In the rows, 128 means zero.
Where one turn sends some rows of the set: a few examples, then the rows asked
rusif: [152 128 118 128 147 138 165 119 101 127  95  98 153 138 122 131 178 135
 135]
Kizug: [ 98 114 123 110 161 121 151 133 131 110 113 122 137 100 131  85 156 124
 109]
Bur: [139 131 110 109 169 138 144  84 132 115 100 111 120 104 142 135 137 137
 128]
tugit: [142 129 109 101 166 136 144  91 131 119 100 108 121  92 143 133 142 137
 131]
kegi: [118 126 109 124 132 122 134 144 145 131 118 134 146 129 138  87 166 107
 101]
zale: [163 107 106 120 150  87 162 127 101 125 127 106 156 127 127 117 178 110
 134]
gibet: [164 109 119 103 165 123 143 122 107 161 105 107 153 124 130  97 172 118
 133]
suga: [182 120 117 129 134 130 148 137 118 101 107 104 125 115 123  96 147 127
 121]
damip: [ 84 115 130 113 164 118 155 119 143 117 117 113 141 123 130 118 160 138
 125]
vek: [141 113 106 132 154 117 151 139 128 167 104 109 116  97 136 117 143 107
 113]
Giti: [128 109 100 129 143 115 162 112 152 155  92 114 137 126 156 152 159 115
 125]
dez: [156 122 124 110 141 122 162 109 116 122 115 103 154 151 120 149 174 134
 142]
kitop: [186 115 123 110 129 113 145 127 133  96 128 111 125 128 121 116 143 124
 128]
Saf: [138 109 109 120 144 112 157 105 159 141 108 134 133 140 155 151 145 102
 117]
val: [140 129 105 109 172 134 144  79 127 115 103 114 121 111 131 136 133 131
 122]
dut: [152 110 117 117 148 112 151 115 150 141 123 143 121 130 144 133 130  89
 107]
tib: [166 111 120 113 141  92 161 136 120 120 127 105 153 114 152 117 181 118
 146]
meze: [104 122 112 124 132 107 133 137 156 142 134 111 141 145 124 120 165 125
 119]
Mulok: [159 110 130 101 155 121 141 122 130 160 110  94 150 125 144 117 175 136
 154]
Fefot: [173 104 108 119 167 122 139 113 109 142 102 118 145 138 122  84 154 108
 115]
mim: [177 101 107 132 159 119 135 105 137 121 104 116 133 154 129  92 137 114
 115]
rar: [146 124 102  93 169 124 142  88 118 122 109 115 122  93 127 129 140 127
 122]
Kubug: [166 127 114 139 144 143 158 133 103 117  90  98 140 119 123 103 165 131
 124]
Zozaf: [102 104 118 106 154 102 147 116 150  96 128 124 133 125 123 105 144 125
 111]
tolen: [114 115 101 121 123 101 129 133 163 128 131 118 140 142 128 110 159 120
 111]
dedir: [164 108 130 115 149 118 139 114 158 140 112  92 139 144 150 125 158 141
 155]
puze: [169 121 135 133 142 109 159 138 139 109 124 105 142 121 167 117 168 124
 149]
Zume: [152 113 116 123 154 115 146 134 135 154 122 131 112 109 134 116 129  92
 105]
Gupon: [173 114 126 101 131 110 152 112 131 106 132 109 139 145 119 142 157 129
 138]
rov: [144 125 102 100 172 127 142  81 120 120 109 117 121 106 124 133 136 127
 120]
Pemu: [158 120 120 166 163 113 159 122 117 111 120 105 136 154 130 115 151 117
 125]
Gudus: [164 126 135 160 152 120 159 133 137 105 120 105 133 142 154 115 153 124
 138]
ral: [145 126 107  93 166 127 143  93 124 122 106 111 122  86 138 129 144 133
 128]
bepul: [109 134 120 126 140 130 136 147 137 146 119 127 147 131 134  97 170 114
 109]
led: [157 111 105 146 162  96 162 121 100 122 124 106 147 147 117 116 162 110
 123]
naf: [ 88 119 129 114 165 125 155 129 133 119 111 114 142 109 133 100 163 134
 119]
Bevib: [121 118 101 121 123 109 130 137 157 122 122 129 142 134 133  94 160 110
 102]
lezeg: [106 107 118 106 156 108 147 125 141  99 121 128 132 108 126  88 147 121
 105]
dinas: [100 131 122 126 140 122 137 143 144 151 129 116 146 141 130 113 170 122
 119]
Tol: [ 91 109 124 109 157 106 152 113 151 106 126 117 137 132 125 120 152 134
 120]
Gitez: [172 103 119 130 151 118 134 105 163 119 109 102 130 158 142 113 140 132
 136]
Bor: [127 111  99 136 148 117 159 130 137 168  91 101 129 105 148 134 157 118
 124]

suga moves to kitop
rar moves to rov
Now find these:
kegi moves to Bevib
Zume moves to dut
zale moves to led
Gitez moves to dedir
damip moves to naf

Where one turn sends some rows of the set: a few examples, then the rows asked
zeg: [123 118 123 169 139 141 137 113 146 148 146 128 151 120 125 129 110 144
 154  93 118 114 119 134 124]
fasil: [137 111 130 125 127 108 141 124 121 142 142 154 140 142 145 120 116  91
 109 142 131 112 133 150 142]
Kep: [159 128 155 113 129 121 131 107 125 148 126 146 123 111 142 135 140 114
 119 151 140 130 136 133 158]
Bodib: [149 117 140 107 140 124 111 110 133 143 126 127 115  90 106 131 136 139
 150 131 131 140 148 113 143]
Las: [154 119 134 113 131 124 110 110 123 150 124 130 116  93 108 137 139 146
 143 133 135 136 155 114 151]
fifo: [109 130 114 125 101 148 125 135 148 114 129 138 147 121 147 142 146 137
 129 104 121  98 119 125 125]
pef: [119 129 117 118 138 121 133 167 125 123  98 123 135 118 141 138 123 118
 115 139 105 122 110 128 116]
Mib: [135 135 103 153 137 122 132 109 127 135 147  95 135 108 127 112 118 166
 127 130 144 150 127 145 130]
noz: [124 104 110 142 114 105 114 130 113 112 146 146 125 149 122 117 115 105
 135 111 145 103 147 129 128]
Masud: [144 113 124 128 127 109 140 123 121 134 136 153 135 143 140 122 128  89
 109 138 139 106 138 157 137]
daken: [118 144 123 121 148 134 134 161 121 131 103 126 131 113 135 152 124 116
 121 138 110 114 113 142 111]
fotov: [160 126 149 119 133 121 138 108 125 160 124 151 128 111 133 139 139 112
 112 146 133 128 141 136 154]
kesi: [130 153 141 158 128 119 136 133 107 134 124 123 119 116 139 136 112 143
  98 142 136 153 117 102 130]
bel: [128 137 108 145 145 125 134 105 120 127 151  91 137 114 122 107 131 163
 125 125 135 145 137 143 124]
sokab: [117 119 124 167 139 139 144 113 138 144 151 129 160 131 127 130 120 143
 151  98 103 115 131 126 125]
totot: [121  99 115 129 112 106 109 133 116 114 146 142 128 149 130 112 117 111
 138 113 147 101 141 139 132]
sibaz: [132 101 118 133 128 111  99 126 116 128 134 130 116 118  98 125 115 137
 160 110 134 121 156 107 133]
kera: [142 108 139 124 132 110 133 126 120 137 134 151 134 145 148 123 122  88
 116 139 136 106 130 152 140]
pedit: [126 105 127 128 124 109 102 123 121 118 135 133 116 122 104 118 118 137
 157 103 132 123 155  98 128]
Kag: [154 115 141 112 137 115 111 112 125 144 121 128 117  96 112 126 134 148
 154 136 134 140 150 119 151]
didip: [116 116 132 161 139 140 136 103 152 144 145 125 151 122 123 124 118 147
 152 100 109 114 122 131 124]
Zipos: [117 154 140 152 126 117 135 128 109 132 123 120 118 116 137 130 108 129
  98 141 132 155 111 106 137]
leba: [131 133 122 124 145 127 137 168 121 124  99 127 133 115 139 140 125 124
 110 138 112 114 111 133 109]
zamat: [124 137 112 146 139 123 132  98 130 131 147  94 133 107 125 104 120 159
 123 134 139 148 124 148 133]
beri: [126 100 131 133 121 108  99 123 118 127 136 136 118 123 105 119 114 141
 164 107 137 122 151 108 139]
Mag: [120 165 146 151 133 124 134 128 108 127 121 123 111 116 133 145 121 138
 105 141 134 149 123 108 122]
Ras: [119 159 145 152 133 127 137 127 103 132 130 119 117 114 126 133 122 133
  99 130 136 156 119 103 131]
zaru: [113 128 121 169 134 129 141 111 140 152 145 127 152 132 130 132 111 150
 154  96 112 119 133 136 123]
midaf: [118 136 112 131 106 153 127 139 142 114 130 142 144 116 146 142 142 134
 127  98 132  92 115 134 122]
lut: [152 127 148 109 129 129 134 105 132 155 136 147 128 104 135 137 137 111
 115 151 137 134 134 136 157]
Puso: [106 144 106 129 103 149 129 135 138 128 135 139 147 121 148 149 139 133
 132 103 128  98 122 145 128]
gero: [121 136 119 120 149 130 141 168 117 130 104 125 137 111 128 141 128 112
 117 137 109 129 112 136 118]
mipi: [126 145 108 150 141 114 134 108 123 128 140  95 129 117 127 117 124 168
 131 132 137 150 140 145 118]
geke: [111 137 104 127 101 151 133 141 135 117 137 142 154 120 146 147 149 130
 128 107 124 105 122 132 132]
Vetug: [121 103 109 129 114  98 118 133 115 111 146 142 131 149 130 106 114 112
 130 114 137 104 148 130 127]

kesi moves to zeg
sokab moves to gero
Now find these:
Puso moves to Mag
sibaz moves to Masud
pedit moves to fasil
fifo moves to Zipos
Kep moves to beri

